rotation ticks, each row followed by its count of ticks:
The counts run from 0 to 108.
[149 122  88 150  92 112 126 202 132 103 113 116 135 143 125 132 116 125
 118 125 129 141 131 166 111 128 191 153 147  85 118 121 158 162 156 121
 176 137 130 162 152  98 140 178 113  89 135 145 155 117 147  79 140 142] -> 102
[121 149  26 102 133 143 155  97 120 154 145 149 122 163  94 139 135 119
 143 123 148 105 116 140 155 138 152  93 131 162 130 133 182 173 113 135
 115  97  84 146 151 141 149 135 148 152 135 108 142 118 149 176 123 108] -> 10
[122 128 122 185 150  66  91 156 127  74  93 116 116  95 116 117  90 115
 143 102 120 125 141 150  97 162 125 125 174  99  91  90 146 119 120 151
  90 135 146 125 156 116 136 148 129 107  92 167 120 180 125 117 149 127] -> 37
[170 120 145 131 133 108 143  97 175 109  91 136 111 111  89 160 110 148
 146 120 174  85 145 104 107 137 175 113 151 131 151 135 115 143 119 164
 123 126 136 106 148  92 138 114  96 105 105 197 125 154 158 186 137 149] -> 43
[ 80 104 164 167  92 120 143  66 124  79 136 113  97 135 135 104 141 137
 118 132 115  98 116 171 137 114  63 137 137 148  98 121 121  83 107 116
 107  98 128 111 137 139  93 138 150  95 118 141  95 125 106 166 136 131] -> 0
[125 117 121  82 122 148 130  85  67 133 116 132 126 139 126  96 160 144
 145 144 146 146  79 154 129 107 122 126 154 188 120 153 192 156  89 105
 115 119  88 160 114 102 121 148 144  87 121 150 107 101 144 105 157  92] -> 15
[156 100  72 149 145 121 162 109 132 164  80 109 169 148 123 110 143 109
 108 172 107  99 123 196 123 177 149 127 143 152 105 142 141 140 117 148
  71 122 125 117 138 142 102 136 150 120  95 145 176 117 147 119 115 112] -> 88
[ 99 134 149 119 147 130 131 164 166 105 146 109 171  87 103 114 118 140
 134 139 149 128  95 131  82 177 106  93 125 169 101 108 144 145 106 133
 152 102 145 116  97  97 136 141 143  72 178 122 100 143 117  97 167 139] -> 30
[102  87 118 111 100 141 126 123 111  93 166 147 123 168 144 141 125 125
 122 102 195 106 132 134 133 133 103 116 102 169 141 100 134 159  94 108
  97  91  83 113 127 151 155 119 152 155 100  97 102 171 112 199 139 130] -> 77
[131  87  99 111 144 143 148 181 145 161 132 135 117 163 172 133 125 111
 137 125 131 117 124 189  76 186 167 148 125 134 122 138 144 139 124 120
 152 107 137 142 128 117 168 100 166 129 164  95 116 182 120  75 131 134] -> 24
[ 99 160 119 145  85 109 158 129  98  75 134  84 100 104 157 106 163 129
 123 136  87 139 103 111 113 128 117 165 114 143 129 149 143 106 100  86
 163 113 149 147 145 119  93 148 113  58 154 111 116 104 151 145 104 163] -> 66
[100  95  91  98 154 123 126 146 170 107 108 120 140 131 137 166 113 122
 190 102 162 150 143 140 111 175 148 136 139  97 127 129 113 175 158 125
 157  96 141 182 160 100 157 160 143 103 155 118  97 149 142  95 156 130] -> 106
[127 130 128 190 133  77  85 166 133  66 106 104 135  87 117 110  95 127
 117 121 118 138 128 145 103 161 123 126 171  97  90  94 142 126 111 144
  99 139 148 114 151 111 124 163 126 114  93 174 138 158 123 113 155 127] -> 36
[116 111 100 121 177 144 157  89 139 159  78 151 148 135 144 103 146 122
 144 143 136  92 105 171 126 188 151 126 161 151 108 128 153 158 119 162
 112 130  88 131 124 142 159 121 201 138 141 116 148 122 123 138 126  91] -> 91
[107 114 107 103 136 125 137 128 107 105 145 127 117 115 164 114 117 107
 135 111 188 119 130 164 120 131 113 106  84 160 142 100 128 136 105 112
  72  75  89 110 163 126 127 135 145 135  86 101 106 196 101 184 134 145] -> 75
[139  98 105 116 121 147 157 191 185 140 141 131 144 160 160 150 111 144
 119 132 141 109 119 149  89 203 163 137 125 136 130 139 119 171  90 130
 172 111 137 133 106 114 169 110 162 133 171 103 137 155 126 109 144 157] -> 26
[100 146 109 154  92 170 166 128 111  74 163 147  93 136 152 136 180 127
 145 149 115 128 105  77 123 144 128 143 115 147 128 135 131 128 107  80
 201 135 139 113 142 135 138 110 117 116 180 103 138 103 140 152 106 153] -> 63
[164 121 166 131 136 129 147 119  87  95  85 127  88 132  80 104 128 167
 115 129 103 153 131 164 147 152 128 144 146 122  87 117 125 126 191 111
 112 101 113 123 118 119  74 131  92 129 115 168 117  70 164 119 105 158] -> 51
[ 88 151 115 144 122 180 163 118 101  91 160 167  83 133 139 133 187 118
 171 142 127 122 116  88 123 147 130 125 113 160 132 121 138 120 122  81
 196 135 132 110 143 133 149 100 118 125 187 103 130 119 130 152 108 149] -> 62
[123 122 136 183 103 107  77 174 135  66 151  99 163  95 113 127  94 136
 100 133 120 153 103 120 101 174  95 112 159  97  85  73 145 149 106 130
 141 148 161 103 128 128 161 170 130 128 125 152 140 124 133 127 145 118] -> 34
[130 130 148 132 116 160 164 124 147 131  98 148 149 128 147  93 144 161
 110 157 146  89  83 147 134 146 164 123 163 143 129 133 148 180  79 148
 163 157  77 123 105 110 157 130 179 125 146 161 165  92 105 148 154 112] -> 94
[125 128  97 101 131 119 147 133 110 111 135 101 119 101 170 111 118 114
 128 122 177 126 129 169 119 128 125 113  82 146 147 114 123 134  99 114
  76  77 101 106 178 112 111 149 138 129  75 112 122 189 100 181 126 156] -> 74
[141 144 154 119 161 161 165 128  96 141  85 150  81 145 129 128 138 147
 180 110 104 156 132 170 146 174  94 137 156  90  91 107 127 135 197 104
 116 123 119 168 118 146 111 120 112 164 139 144 123 120 143 124 103 135] -> 54
[119 154  30 116 140 136 164  92 120 171 147 146 115 162  93 131 128 106
 143 113 146  94 124 162 144 142 144  88 129 163 126 126 192 147 128 148
 100  93  90 144 160 142 138 138 139 135 133 104 133 140 143 168 117 107] -> 9
[135 118 123 155 145  95 106 118 161 104  91 142 105 134 131 165  97 121
 167  83 154  98 155 115 118 169 143 124 174  82 126 112 136 150 127 165
 105 145 142 139 151 136 180 123 130 145 106 161 116 182 152 178 134 118] -> 40
[142 108 115 114 121 139 162 194 191 129 139 121 157 142 144 143 115 156
 117 148 141 110 124 140  86 185 161 131 118 144 126 133 111 176  73 131
 178 106 141 130 101  98 149 116 150 119 172 119 132 147 122 111 152 164] -> 27
[155  86 116 125 130 142 140 169 112 163 118 123 102 152 181 110 129 103
 126 138 122 127 112 214  74 142 175 152 135 131 125 142 158 121 123 113
 130 122 136 135 140  97 133 121 139 111 124 136 133 175 118  54 124 130] -> 22
[ 98 162 115 134 102 111 156 124  91  86 133  78 101  91 164 104 149 124
 132 123  85 139 107 129 106 133 102 161 114 128 128 142 155  99 117  89
 140 106 153 156 146 123  96 155 112  57 145  88 101 127 151 144 102 150] -> 67
[135  85 135 113  94 175 110 126  74 152 135 113 125 162 175 129 143 129
 124 140 119 158  72 166 122 123 123 140 169 126 120 152 186 158 124  95
 136 154 126 149 116 131 166 146 139 136 115 143 126 113 155  95 127  81] -> 18
[125  92 139 101 109 171 111 107  67 149 135 121 119 151 158 115 153 127
 140 137 131 159  66 161 123 118 115 129 167 148 119 146 194 161 118 100
 131 143 116 153 105 123 162 147 137 116 119 137 110 114 155  96 134  73] -> 17
[ 80 119 150 178  85 131 147  74 122 121 154 106  91 158 142 134 124 123
 115 102  98  92 109 172 140 119  60 126 154 116 101 116 149  99 130 126
 105 114 133 130 133 169 128 138 143 120 129 120  99 137 119 195 125 103] -> 2
[124 165  42 133 138 120 172 104 128 177 140 131 112 153  89 126 130  98
 140 109 129  85 126 178 137 127 146  89 132 159 125 129 183 129 134 146
  89  90 102 136 167 131 116 147 126 124 122 116 141 148 136 168 116 120] -> 8
[129  87 137 135  70 133 133 138 113  94 166 127 139 184 121 144 131 145
  91 122 172  92 128 123 130 117 102 127 116 184 132 123 130 165  64 111
 102 116 104 120 102 146 127 117 127 125  89 124 119 144 124 198 149 151] -> 79
[ 90 161 119 143 144 189 171 116 110 102 151 173  79 121 142 125 192 104
 184 137 139 120 117 104 117 150 132 117 108 163 137 121 133 107 133  83
 181 131 129 116 157 131 140 101 121 127 181 105 135 139 115 135 119 149] -> 61
[141  98 163 116 129 146 133  76 126  99 128 150 104 131  57 149 116 145
 125 122 162 121 124 109 131 148 144 109 143 142 127 109 150 139 198 130
 142 103 126  85 116 123 168 114 103 132 152 150  97  83 198 162 106 120] -> 47
[121 109  89 128 184 126 157  90 134 161  69 136 144 133 133  97 148 113
 142 153 131  96 115 191 118 187 152 119 147 164 107 135 152 140 119 151
  85 118  95 129 130 132 135 119 192 129 125 121 154 125 125 124 129  91] -> 90
[159  96  81 160 124 121 144 124 132 169  93 100 174 160 114 132 142 110
 103 173 103 100 119 189 116 176 137 134 152 143 102 140 148 151 121 133
  73 129 136 116 132 158 110 144 133 132  90 142 183 112 158 128 112 110] -> 87
[ 88 159 116 122 107 113 142 125  98 101 135  69 107  95 181 114 134 107
 142 113  91 146 102 132 111 140  92 149 118 111 136 139 164 107 132  89
 133  96 151 158 150 133 112 166 121  75 146  76  96 138 159 160  94 133] -> 68
[169 101 158 129 108 142 135 109 113  88 113 140 103 139  62 132 118 170
  93 130 122 144 121 122 145 150 138 127 152 123 105 114 128 146 183 120
 145 106 122  98 108 126 125 123  93 139 127 169 122  50 190 150 100 147] -> 49
[140 105 166 111 152 136 130  67 142 107 116 153 105 118  57 146 120 141
 143 113 172 108 125 104 123 145 148 102 141 159 136 113 148 129 190 141
 135 103 125  84 121 109 151 112 104 104 146 159  90 114 186 161 117 120] -> 46
[ 94 162 106 115 110 117 141 130 100 116 141  69 115  97 195 130 122 112
 140 113  96 154 106 140 113 145  90 146 117  93 130 133 160 115 139  90
 124 104 151 161 154 142 130 164 129 102 132  76  99 147 162 177  90 124] -> 69
[144 145 145 123 153 179 169 138 111 149  99 151  85 154 140 148 147 143
 183 120 108 149 124 167 149 178  97 132 146  85 101 117 111 152 187 101
 123 142 120 170 129 153 116 121 109 187 142 147 142 126 132 138 105 140] -> 55
[102 156 107 155  81 151 159 133 109  64 153 126  91 125 142 133 175 133
 126 151 102 130 103  75 121 135 131 158 120 143 132 140 128 126  93  81
 196 131 145 124 140 130 133 122 110 102 167 107 135  96 147 151 104 160] -> 64
[130 166 127 140 160 190 191 127 112 126 118 162  82 110 132 124 190 123
 193 154 142 122 127 145 116 137 136 109 110 156 133 120 109 119 129  95
 152 140 124 122 161 108 100 107  97 133 151 147 165 152  97 127 122 170] -> 59
[141 128  85 135 114 101 128 191 137 102 103 114 135 133 126 129 117 116
 142 118 138 142 144 176 108 129 192 151 145  91 120 125 141 156 155 124
 160 120 131 175 163  85 124 173 116  73 129 141 146 135 144  70 148 156] -> 103
[128 120  85 120 143  97 132 174 151 108  88 121 131 125 123 133 113 117
 162 108 146 141 152 174  98 138 186 151 137 102 118 127 135 156 162 122
 150 110 137 186 166  86 124 174 117  72 135 134 125 146 138  66 145 151] -> 104
[116  84 126 123  78 139 127 130 112  90 171 135 128 180 129 150 125 133
 106 111 182  98 128 122 137 126 104 121 105 172 134 113 132 164  75 111
  98 100  96 115 114 152 146 111 142 148  97 114 111 158 120 201 144 138] -> 78
[127 148  95 116  96 131 142 151 122 123 144  66 127 104 205 140 108 127
 111 124 120 154 108 154 125 148 104 134 102  74 152 130 128 150 116 107
 109 106 138 131 170 140 120 170 118 142  94 103 136 153 151 197  93 139] -> 71
[108 139 168 146 109 151 127 146 111 133 142 147 124 124 128  99 136 120
 123 115 145 117  88 166 120 107 169 121 167 128 114 105 210 133 169 124
 179 160 105 137 111 106 169 152 144  76 173 135 129 121 127 104 147 102] -> 98
[125 135  35 101 112 143 157  98 114 144 143 146 139 171  99 140 140 136
 132 139 143 119 110 123 155 139 147 105 136 165 129 144 174 187  85 140
 130 106  73 147 141 132 151 134 143 154 127 120 145 100 150 172 125 109] -> 11
